In the data rows, 128 means zero.
Here are some points, one per row:
167 116 142 167 135 164 112 177 87 91 160 173 122 104 72 79 175 156 109 91 149 229 146 163 134 182 89 126 107 137 203 124 131 168 164 57 153 148 119 193 148 123 132 98 133 83 122 191 128 81 148 86 72 125 110 142 179 145
146 84 66 174 115 114 123 108 95 54 220 122 127 153 137 31 205 137 102 113 99 188 140 134 184 206 97 116 83 171 145 83 113 132 157 78 147 120 148 106 161 133 150 79 92 114 127 129 121 124 105 149 119 159 155 112 200 174
150 152 126 124 168 121 118 94 111 154 170 170 103 110 201 139 164 108 118 105 136 182 134 109 166 119 169 93 136 122 131 156 193 70 99 150 142 120 135 116 161 103 150 148 144 120 103 179 134 150 191 182 139 92 109 85 162 98
134 119 142 83 132 160 142 101 110 141 81 133 124 164 204 61 127 160 173 167 164 114 119 188 127 166 114 145 152 135 84 127 158 61 114 102 137 127 128 145 127 160 173 141 99 150 127 113 91 121 102 177 136 118 164 152 95 80
81 129 164 108 101 113 97 127 109 151 136 94 76 189 234 196 98 180 174 172 115 57 119 170 131 52 147 117 172 87 142 127 118 149 114 139 98 64 128 177 153 135 132 99 115 154 170 40 93 149 163 118 140 148 134 113 112 91
134 138 102 101 185 140 155 95 178 187 49 109 191 154 159 170 66 90 151 147 127 84 102 132 53 88 82 172 174 145 120 137 124 106 123 173 165 104 132 85 107 126 111 173 119 146 116 112 126 141 136 112 145 160 147 122 133 145
119 153 125 203 93 105 88 96 101 126 117 113 117 138 149 96 131 217 167 158 101 132 124 184 165 112 173 141 162 97 116 133 121 106 148 85 112 124 146 189 123 177 154 101 142 135 168 130 65 157 138 105 164 181 101 106 129 70
170 119 157 156 139 101 113 99 88 73 74 149 78 110 158 130 112 152 128 174 120 101 83 145 118 112 170 145 195 119 144 138 133 149 133 120 118 138 119 127 163 165 100 150 111 115 134 100 118 107 96 125 145 139 121 138 110 58
121 102 89 137 168 104 126 99 133 125 202 104 162 157 117 218 130 111 110 80 78 152 146 126 145 102 71 93 171 133 38 45 174 143 117 154 122 100 91 83 98 107 115 67 114 141 156 128 189 92 155 118 158 104 185 139 140 151
81 100 127 129 102 130 168 151 139 143 215 97 130 145 42 139 159 129 75 78 123 114 85 117 137 110 170 135 97 81 193 163 87 129 141 127 105 182 137 49 161 147 110 114 111 98 148 138 173 182 79 89 123 119 72 159 153 171
136 110 138 142 94 133 64 125 46 123 110 127 134 157 180 113 106 125 165 150 88 145 149 133 119 172 108 85 155 132 21 79 75 130 137 127 118 105 81 182 109 135 95 137 116 124 161 108 126 110 184 107 120 102 133 194 77 134
152 117 151 80 145 130 130 89 141 176 9 85 130 106 190 129 109 143 176 152 84 132 85 120 131 118 51 117 117 113 98 145 148 105 148 142 181 70 145 169 117 123 170 178 123 81 165 109 127 77 143 149 117 187 126 128 124 142
79 132 125 88 114 110 117 125 181 114 83 163 124 50 58 166 90 92 65 143 148 110 92 77 70 16 173 162 138 71 154 255 139 63 84 199 93 132 141 63 79 124 139 140 165 183 66 96 213 219 100 235 139 105 132 30 80 128
158 133 146 96 113 124 102 107 91 119 70 130 117 144 206 139 66 132 170 182 142 134 117 115 145 136 145 133 138 145 78 132 131 89 90 149 84 104 113 151 161 141 145 154 144 176 122 100 166 104 136 106 158 109 143 142 96 109
154 139 118 42 157 124 162 132 209 124 107 150 130 104 141 191 96 59 94 132 118 109 142 71 99 56 160 134 139 109 83 138 155 99 78 163 120 111 109 124 109 101 153 166 164 198 97 165 129 156 112 213 136 80 153 71 86 122
160 136 156 102 171 135 138 135 178 178 61 123 156 106 93 191 80 80 141 106 136 103 177 79 117 97 100 130 88 165 133 166 84 147 150 147 124 140 109 82 79 77 98 146 160 138 143 128 124 96 112 50 125 128 153 150 102 129
113 111 111 171 122 167 150 168 99 110 213 106 123 114 50 80 165 138 109 118 127 163 124 139 180 166 79 139 101 138 133 163 122 204 137 115 133 152 156 147 123 112 128 111 93 85 105 123 160 129 109 114 84 149 129 134 146 145
138 115 104 87 131 130 139 153 117 143 207 120 146 101 181 90 178 90 157 97 133 163 120 133 122 163 134 123 120 176 174 84 155 136 97 93 164 122 163 157 173 76 145 103 146 134 128 157 117 103 107 101 125 83 114 141 149 107
98 114 97 117 181 97 166 146 159 147 201 67 189 167 159 158 98 87 151 95 149 157 181 91 117 142 94 135 157 141 117 60 183 124 93 141 94 129 120 49 107 156 167 98 152 172 163 123 184 134 186 83 118 144 163 148 169 176
132 105 178 135 95 103 94 165 61 65 109 119 97 168 171 87 131 172 136 171 121 98 140 146 153 201 123 123 149 129 78 67 83 146 149 104 142 103 91 205 144 129 93 108 144 81 148 104 96 85 95 96 108 122 107 118 110 96
115 151 203 135 88 87 158 158 168 149 98 160 161 115 0 147 56 120 71 101 132 62 151 92 100 135 196 149 93 138 136 130 71 146 141 131 90 170 95 84 47 124 63 125 155 131 86 148 65 115 146 137 137 102 108 143 111 129
146 137 76 139 128 148 128 127 158 176 183 130 107 161 113 127 183 118 92 108 127 176 137 165 140 140 131 94 146 157 130 49 170 148 125 138 161 135 126 121 142 134 137 130 115 115 116 154 140 128 158 67 108 163 158 169 127 135
67 187 128 175 82 134 120 191 164 101 79 163 117 107 32 133 120 172 109 123 162 89 131 96 74 74 160 165 43 95 184 150 89 147 128 153 87 205 125 154 80 98 83 134 156 134 78 126 125 168 123 239 121 133 88 89 121 128
139 170 155 166 112 192 156 88 150 136 49 161 116 73 79 48 155 148 131 120 151 87 121 148 107 176 141 88 108 131 164 200 114 172 214 107 180 146 184 129 196 175 119 166 97 78 104 145 95 145 63 117 137 138 105 160 128 152
109 130 73 144 128 134 134 148 127 96 196 133 123 104 128 142 202 86 127 116 172 118 134 128 167 158 121 142 61 133 200 140 127 131 120 108 132 150 161 114 132 118 137 134 90 114 147 155 95 128 112 124 124 108 90 113 162 182
These points spread out most along one direction. Take the direction at right angles to it along which they spread out most. Go by this last direction. How many in every 100 of the points above lie lower along it than each point below? Round to a whole number. More than half of the points above lie lower than the first one.
132 105 178 135 95 103 94 165 61 65 109 119 97 168 171 87 131 172 136 171 121 98 140 146 153 201 123 123 149 129 78 67 83 146 149 104 142 103 91 205 144 129 93 108 144 81 148 104 96 85 95 96 108 122 107 118 110 96 >> 20
119 153 125 203 93 105 88 96 101 126 117 113 117 138 149 96 131 217 167 158 101 132 124 184 165 112 173 141 162 97 116 133 121 106 148 85 112 124 146 189 123 177 154 101 142 135 168 130 65 157 138 105 164 181 101 106 129 70 >> 32
121 102 89 137 168 104 126 99 133 125 202 104 162 157 117 218 130 111 110 80 78 152 146 126 145 102 71 93 171 133 38 45 174 143 117 154 122 100 91 83 98 107 115 67 114 141 156 128 189 92 155 118 158 104 185 139 140 151 >> 36
67 187 128 175 82 134 120 191 164 101 79 163 117 107 32 133 120 172 109 123 162 89 131 96 74 74 160 165 43 95 184 150 89 147 128 153 87 205 125 154 80 98 83 134 156 134 78 126 125 168 123 239 121 133 88 89 121 128 >> 92
134 119 142 83 132 160 142 101 110 141 81 133 124 164 204 61 127 160 173 167 164 114 119 188 127 166 114 145 152 135 84 127 158 61 114 102 137 127 128 145 127 160 173 141 99 150 127 113 91 121 102 177 136 118 164 152 95 80 >> 16
146 84 66 174 115 114 123 108 95 54 220 122 127 153 137 31 205 137 102 113 99 188 140 134 184 206 97 116 83 171 145 83 113 132 157 78 147 120 148 106 161 133 150 79 92 114 127 129 121 124 105 149 119 159 155 112 200 174 >> 68
139 170 155 166 112 192 156 88 150 136 49 161 116 73 79 48 155 148 131 120 151 87 121 148 107 176 141 88 108 131 164 200 114 172 214 107 180 146 184 129 196 175 119 166 97 78 104 145 95 145 63 117 137 138 105 160 128 152 >> 72
160 136 156 102 171 135 138 135 178 178 61 123 156 106 93 191 80 80 141 106 136 103 177 79 117 97 100 130 88 165 133 166 84 147 150 147 124 140 109 82 79 77 98 146 160 138 143 128 124 96 112 50 125 128 153 150 102 129 >> 52
